Small tables with named rows and columns. After each table, cells are looked up by row and column.

mivil:
         mupove    bel    zab  vutubor
fibuge    50782  56179  40555    47838
gafasif   31051  30668  49393    46279
vuneka    31561  24747  74500    40838
zokas     42394  85546   6852    48479
raf       33532  39609  34149    31547
rinoru    59730  25597  26751    45647
rorag     34113  52400  33745    36051
sil       41695  26413  40892    70686

What is the bel of gafasif in mivil? 30668
What is the bel of fibuge in mivil? 56179
What is the vutubor of rinoru in mivil? 45647
What is the zab of sil in mivil? 40892
What is the zab of vuneka in mivil? 74500
What is the bel of rorag in mivil? 52400
What is the vutubor of gafasif in mivil? 46279
What is the zab of gafasif in mivil? 49393
What is the zab of raf in mivil? 34149
What is the vutubor of rorag in mivil? 36051
What is the zab of zokas in mivil? 6852
What is the bel of raf in mivil? 39609

Table tol
     zozo  tovoroz
lek    67      235
maf   124      145
daf   126       40

What is the tovoroz of daf in tol? 40
What is the zozo of daf in tol? 126
What is the tovoroz of lek in tol? 235
What is the zozo of lek in tol? 67
What is the tovoroz of maf in tol? 145
What is the zozo of maf in tol? 124

nobe.tsv
	ganu	pasebol
vabafi	54.2	41.7
zala	39.7	43.6
duz	51.8	56.4
nukof	52.0	45.9
fave	25.6	69.9
sakoma	45.0	48.2
meza	45.3	54.1
fivivof	41.3	50.3
ratagab	42.4	41.5
zatire	41.3	63.5
fovavi	2.5	95.8
gapeza	30.6	75.5
kekezo	47.9	48.6
rad	21.3	72.7

meza, ganu: 45.3
gapeza, pasebol: 75.5
zatire, ganu: 41.3
rad, pasebol: 72.7
zala, pasebol: 43.6
nukof, ganu: 52.0
duz, pasebol: 56.4
sakoma, pasebol: 48.2
vabafi, pasebol: 41.7
gapeza, ganu: 30.6
kekezo, pasebol: 48.6
ratagab, pasebol: 41.5
ratagab, ganu: 42.4
fovavi, pasebol: 95.8
fovavi, ganu: 2.5
nukof, pasebol: 45.9
rad, ganu: 21.3
fave, ganu: 25.6
sakoma, ganu: 45.0
zala, ganu: 39.7

tul:
           lum    dib  fuzus  zenel   boki
tiv       42.6  -92.4  -56.2  -66.1   24.0
mam      -42.3  -38.5  -58.7  -63.1   -8.6
fepef    -22.8  -72.5  -72.5  -76.9   -3.3
vagama     9.8  -64.2  -46.6  -62.4   13.0
pasase   -26.6   21.0   -4.5    5.7    0.3
metisuz    8.3  -15.5    1.9   -7.4  -14.9
dol       -7.9  -27.0  -15.3  -15.2   -6.8
farunu   -33.9  -51.2  -57.2  -35.5  -35.3
bepigil  -11.8  -56.5  -44.3  -34.6   10.9
peke     -87.3   63.7  -89.4   59.1   30.4

vagama, boki => 13.0
bepigil, boki => 10.9
pasase, boki => 0.3
mam, zenel => -63.1
mam, lum => -42.3
vagama, lum => 9.8
pasase, fuzus => -4.5
bepigil, lum => -11.8
vagama, zenel => -62.4
Row with the largest boki: peke

tuv
|  | lobi | tek | gedut | pud | kosefam | mubo | sizul |
|---|---|---|---|---|---|---|---|
| folov | 21585 | 61740 | 25161 | 68314 | 34634 | 83671 | 64429 |
| sef | 33999 | 65115 | 39726 | 23907 | 42157 | 73890 | 35155 |
| bom | 32576 | 52890 | 37086 | 43480 | 40170 | 64748 | 45785 |
| tanek | 33500 | 56047 | 38382 | 33465 | 41136 | 64568 | 40743 |

sef, kosefam: 42157
bom, lobi: 32576
bom, kosefam: 40170
folov, kosefam: 34634
bom, mubo: 64748
tanek, tek: 56047
sef, tek: 65115
tanek, mubo: 64568

vife:
|  | lufo | dev |
|---|---|---|
| lesaz | 246 | 49 |
| tiz | 145 | 151 |
| regodu | 150 | 134 |
| difevu | 157 | 123 |
| gegiz | 134 | 199 |
| zakik | 177 | 119 |
| suke | 156 | 165 |
| dip | 142 | 140 |

What is the lufo of gegiz in vife?
134
What is the lufo of zakik in vife?
177
What is the lufo of suke in vife?
156
What is the lufo of difevu in vife?
157
What is the lufo of lesaz in vife?
246
What is the dev of lesaz in vife?
49
What is the dev of zakik in vife?
119
What is the dev of dip in vife?
140
What is the dev of gegiz in vife?
199
What is the lufo of dip in vife?
142
What is the dev of regodu in vife?
134
What is the lufo of regodu in vife?
150
What is the dev of tiz in vife?
151

Table les
|  | bom | pir | teb | lelar | katanug | misaluz | kaga | buleviv | fef | zom |
|---|---|---|---|---|---|---|---|---|---|---|
| lila | 70 | 343 | 336 | 400 | -765 | 173 | -226 | -556 | -302 | 526 |
| dod | -410 | -426 | 411 | 193 | 150 | 121 | 741 | -535 | -489 | -521 |
| rimebap | 140 | -804 | -41 | -785 | -698 | 184 | 664 | -801 | 117 | -223 |
| difilu | -652 | -725 | 190 | -123 | 108 | 330 | 539 | -234 | -399 | 230 |
| divat | 520 | -237 | -167 | -369 | 671 | 60 | -621 | -176 | 752 | -521 |
| bikidun | 188 | -450 | 245 | -220 | -60 | 556 | -45 | -431 | 123 | -208 |
| fev | 596 | -542 | 21 | 690 | -273 | 17 | -540 | -175 | -682 | -460 |
| fegeg | 26 | 356 | -22 | -347 | 199 | 392 | 175 | 709 | -634 | -409 |
| muz | -265 | 224 | -268 | -716 | 676 | -363 | -439 | -57 | 618 | -740 |

What is the kaga of fev in les?
-540
What is the fef of bikidun in les?
123
What is the teb of difilu in les?
190
What is the kaga of muz in les?
-439
What is the bom of fev in les?
596
What is the kaga of bikidun in les?
-45
What is the zom of dod in les?
-521
What is the pir of difilu in les?
-725
What is the misaluz of rimebap in les?
184
What is the fef of fegeg in les?
-634
What is the bom of divat in les?
520
What is the buleviv of divat in les?
-176
What is the buleviv of lila in les?
-556
What is the bom of bikidun in les?
188
What is the bom of muz in les?
-265
What is the lelar of lila in les?
400

dorele
cols = saloma, bote, vigani, begome, bugagaf, bibomim, sisuz, doraneg, nelevi
zile: [-20, -19, -21, -19, -18, -17, -21, -16, -19]
kalis: [-2, -21, -8, -19, -33, -18, -16, -41, -14]
magobo: [-21, 1, 2, -12, -38, -13, 39, -71, 7]
kis: [-55, 16, -50, 12, 68, -32, 38, -10, -17]
ber: [-27, -20, -31, -34, -52, -60, 22, -21, 0]
tuv: [-4, -27, 33, -4, -21, -63, 9, 8, -10]
zigu: [12, 0, 30, -61, 44, -57, -30, -33, -6]
zetu: [-24, -21, -20, -18, -16, -13, -13, -21, -17]

What is the bibomim of zile in dorele?
-17
What is the vigani of magobo in dorele?
2
What is the bibomim of zetu in dorele?
-13
What is the bote of zigu in dorele?
0
What is the bote of kis in dorele?
16
What is the bugagaf of magobo in dorele?
-38
What is the doraneg of magobo in dorele?
-71
What is the saloma of zile in dorele?
-20
What is the begome of kalis in dorele?
-19
What is the saloma of zigu in dorele?
12

Table pugoz
cols = mar, nura, pusomo, keni
goluki: [42.1, 16.9, 50.9, 52.6]
sila: [45.1, 24.4, 53.7, 53.7]
zofugo: [-15.9, -62.9, -28.1, 50.3]
zitiki: [80.2, 14.1, -30.1, 54.3]
fof: [-39.1, 37.0, 17.9, 24.4]
raz: [-63.7, 15.6, 27.4, -68.4]

fof, mar -> -39.1
zofugo, keni -> 50.3
goluki, mar -> 42.1
goluki, keni -> 52.6
zitiki, pusomo -> -30.1
zitiki, nura -> 14.1
sila, nura -> 24.4
fof, pusomo -> 17.9
raz, mar -> -63.7
zofugo, pusomo -> -28.1
raz, pusomo -> 27.4
goluki, pusomo -> 50.9
sila, keni -> 53.7
Which row has the largest keni? zitiki

zuna
cols = zap, gug
riloz: [30, 23]
sarivo: [77, 91]
demisi: [82, 35]
menokil: [79, 48]
sama: [41, 67]
rutag: [73, 48]
konisod: [84, 13]
kes: [80, 54]
lipape: [38, 37]
mab: [80, 37]
likev: [51, 26]
gikina: [52, 55]
buz: [39, 78]

buz, zap => 39
mab, zap => 80
konisod, zap => 84
lipape, gug => 37
sama, zap => 41
gikina, zap => 52
rutag, gug => 48
gikina, gug => 55
sama, gug => 67

